Rows are one point carried round by a steady rotation, each followed by how many steps it has turned.
The counts run from 0 to 1206.
[115 125 149  94 101 117 131 170 114 148 159 125 147 102 120 147 115 156
 118 136 149 134 197  99 139 146 154 107  88 105  84 136 102 186 110 126
 139 106 151 135 138 117 157 108 172  69 133  66 110 115 147 142 104 141
 136 157 143]	355
[108 169 102 110 159  51 124 111 162 152 120 149 164  75 129  93 136 106
 103 159 146 158 111 155 140 135 122  81  93 111 146 161  97 158 164 130
 121 137  92 130 120 150 163 160 115 107 133 134 153 102 119 122 133 116
 150 166 172]	1091
[156  85 141 123 140 107 144 142 104  96 116 161  92 150 100 108 128 141
 122 137  72 149 107 156 129 131 128 149 154 108 162 106 149 124 124 126
  76 116 134 110  94 174 115 115  78 190 124 160 116  98 110 118 115 108
 139 161  80]	579
[103 131 154 153 171 181 150 124 118  96 146 114 119 161 128 144  95 127
 139 171 135 124 112 121 104  92 136 171 185 164 120  98 116  80  98  85
 182 146 149 124 132 138 101 134 125 140 141 169 122 142 112  89 133 142
  91 113 126]	964
[128 165 123 112 166  41 126 109  87 154 127 153 160  82 113 101 140 151
 133 133 133 138 142 152 136 130 134  87  80  85 160 125 109 169 165 126
 102 101 103 124 130 163 158 150 136 108 120 114 136  81 116 115 112 125
 145 177 141]	338
[ 99 189 142 108 169 113 133 123 107 181 142 126 128  80 125  92 135 163
 129 187 171 101 138 137 122 104 146 139 137 176 176 108 106 124 148 153
 149 129 110 130 103 140 127 161 107 119  86 146 127  95 140 104 133 136
  94 176 150]	784
[122 141 120 140 114  94 147 135 136 166 156 101 153  80 140 113 111 118
 147 170 164 116 117  93 102 117 148 111 134 161 109 153 112 120 125 155
 200 145 126 150 141 158 169 139 118  90 151 132 130  71 120 123 114 184
 142 171 173]	894
[108 145 119 148 116 104 134 134 148 169 155  99 164  81 141 112 104 105
 143 165 184 119 117  93 111 124 148 103 131 155  91 160  96 110 121 135
 202 148 138 142 153 143 156 144 129  79 158 126 135  93 108 110 120 179
 139 154 180]	895
[130 143 111 130 149  52 128 120 156 131 126 155 160  85 115  82 124  89
 110 137 105 141  85 136 143 117 120  98 122 109 116 165 103 139 154 127
 128 142 102 128 140 167 155 147  91 103 153 161 156  73  97 118 130 135
 176 154 156]	430
[127 148 151 105 147 122 132 110 140 164 134 126 101 110 124 107 141 174
 126 182 187 147 124 161 103 154 149 128 133 158 186 116 131 110 132 168
  92 117 118 110  65 137 126 154 129 175  98 122 107 119 133 114 117 105
  88 166 137]	1134
[133 125 155 110 165 112 142 106 190 104 139 159 133 129  94 115 155 130
 127 129 169 165 126 183 107 182 140 108 117 112 112 137 126  98 126 123
  49 122 157 101 108 114 111 149 163 120 154 109 118 136  97 115 114  80
 109  95 134]	185
[102 195 126 118 212 102 124  97 188  84 144 157 136 129 142 125 120 105
  89 162 133 154 121 170 138 126 129 111 112 112 137 150  98 123 139  86
 113 126  89 141 131 114 144 156 144 113 141 144 142 153 107 126 143  98
 126 117 161]	631
[116  73 139 127 119 149 134 170 124  98 101 143 118 173 110 117 104 125
 105 154  65 157 115 132 165 117 121 167 170 113 123 113 115 158 121  97
 124 151 134  97  93 156 108 102  80 184 131 167 134 141 145 122 131  98
 143 153  88]	484
[123 137 163  93 134 122 133 148 134 120 167 145 145 105 106 150 137 147
 129 123 170 137 181 121 112 161 144 106  96 106  72 125 116 148 103 117
 106  91 170 125 139 108 146 126 183  60 148  65 101 113 126 129 103 131
 116 123 144]	357
[103 130 101 125 114  92 119 160 106 152 122 113 166 115 139 121 103 128
 117 154  98 149 141 107 167 113 129 111 101 100 120 144  91 207 147 109
 178 141  95 128 137 158 168 111 117 112 121 118 141 123 155 132 128 140
 163 196 148]	527
[141 110 154 140 147 132 152 136 147 100 146 139 114 140 122  97 115  98
 134 151 122 103  83 125 109 106 127 162 185 165  97 141 126  61 105 106
 146 150 148 128 131 153  98 130  82 127 165 190 132  81  83 102 118 155
 134 119 132]	871
[ 81 133 164  97 170 152 118 142 152 130 110 143 142 143 116  98 132 144
  90 175 141 151 127 169 176 124 125 147 143 134 138 121  90 158 135 104
  99 160 101  81  90 127  90 147 125 157  96 156 140 171 157 114 144  68
 105 139 132]	107
[131 127 116 163 144 109 161 118  65 113 151 107 137 125 112 163 100 150
 176 133 117 129 135 102  78 126 158 115 138 106 131  77 141 112 119 118
 172  93 178 147 152 160 156 104 139 134 151 110  83 105 110 104 100 174
 118 155 104]	423
[146 144 145 112 181 111 150 116 189  48 147 167  88 143 104 134 144 112
  95 122 107 161 130 172 103 160 144 129 130 108 129 134 147 100 124 113
  58  93 148 140 104 115 126 124 130 144 157 129 113 120  93 135 122  97
 125 110 112]	1021
[ 92 144  96 154 141 106 142 155 164 119 113 135 163 116 114  99 107  80
 112 149  79 130  83 123 158 104 114 131 158 148 120 153 103 139 162 122
 183 168 136 130 133 166 137 124  65 130 146 182 149 105 120 120 147 129
 150 159 134]	699
[147 124 178 126 160 144 155 110 125 107 158 128  77 137 111 126 127 151
 140 157 162 115 127 138  73 123 144 164 175 166 134  95 144  51  97 124
 119 113 157 130 106 136 106 135 125 144 144 146 108  96  91 105 115 145
  97 120 114]	209
[119 151 171 127 211 115 151  95 114 111 143 157 131 116  93 100 139 134
 147 127 139 115 112 160 106 115 126 146 157 144 133 103 120  64 121  97
  95 120 160 110 143 147  97 164 133 117 143 157 118 101  80  79 118 131
  92 100 118]	1154
[127  93 163 138 169 145 149 126 111  80 121 160 119 182  83 133 129 141
 140 122 104 165 122 160 124 142 130 143 159 107 118  86 132 111 111  82
  74 124 168  92 120 143  95 123 133 167 143 144 112 148 112  95 122  91
 110 112  80]	576
[128 133 102 111 110 100 130 161 212 118 123 143 116 106 137 107 115  93
  72 169 123 160 116 134 144 154 136 116 115 127 121 194 112 161 148 150
 132 149 100 139  88 127 158 122  88 133 141 136 138 116 134 155 135 105
 165 173 163]	81
[136 108 157 112  86 103 157 169  67 174 133 130 140  82  86  99 125 169
 155 124 139 100 151  90 124 128 139 136 135 146 116 105 123 139 130 167
 145 120 171 118 117 162 133 110 102 109 114 116 103  48 133 112 101 162
 121 176 117]	314
[136 109 145 121 125 128 145 125  94 128 126 127  92 142 102 134 132 191
 139 153 130 158 143 144  97 159 163 134 135 121 175  84 148 129 122 150
  88  95 155 118  77 148 130 118 132 195 106 107  83 129 136 116 106 114
  95 172  92]	1040
[153 154 109 110 126  94 139 126 158 101 150 125  72 113 159 140 101 119
  84 178 108 141 134 130 107 129 149 124 114 118 156 155 136 132 131 140
 143  99  80 175  97 135 177 115 105 140 139 129 124  99 117 155 115 151
 167 193 148]	541
[146 126 112 128 110  92 130 132 142 141 158  99 113  95 164 133  96 118
 119 188 144 137 120  95 100 115 144 110 120 129 119 162 118 128 114 135
 183 127  93 160 128 150 183 129 122 104 158 125 132  87 114 130 107 179
 171 189 171]	718
[120 171 124 136 201 108 148  99 130  93 130 156 111 126 117 103 122 116
 116 158  86 124  86 154 123  99 123 152 168 146 175 117 124  87 149 105
 121 125 112 134 116 151 121 145  78 160 130 194 139 104  90  99 132 112
 120 139 115]	1157
[117 166 159 105 187 132 130 115 217  83 154 155 116 129 129 114 138 113
  93 157 167 142 131 170 116 147 131 128 122 143 110 158 108  89 114 105
  95 124 131 126 111  97 113 156 158 104 148 138 123 144 107 128 130  96
 106  98 159]	1114
[134 120 190  93 174 126 133 115 163 116 137 173 129 130 104  87 149 132
 121 135 175 152 115 178 129 158 127 137 136 135 110 135 116  93 106 109
  45 128 134  87  99 130  86 165 144 112 140 138 129 118  99 101 122  93
 113  94 134]	10
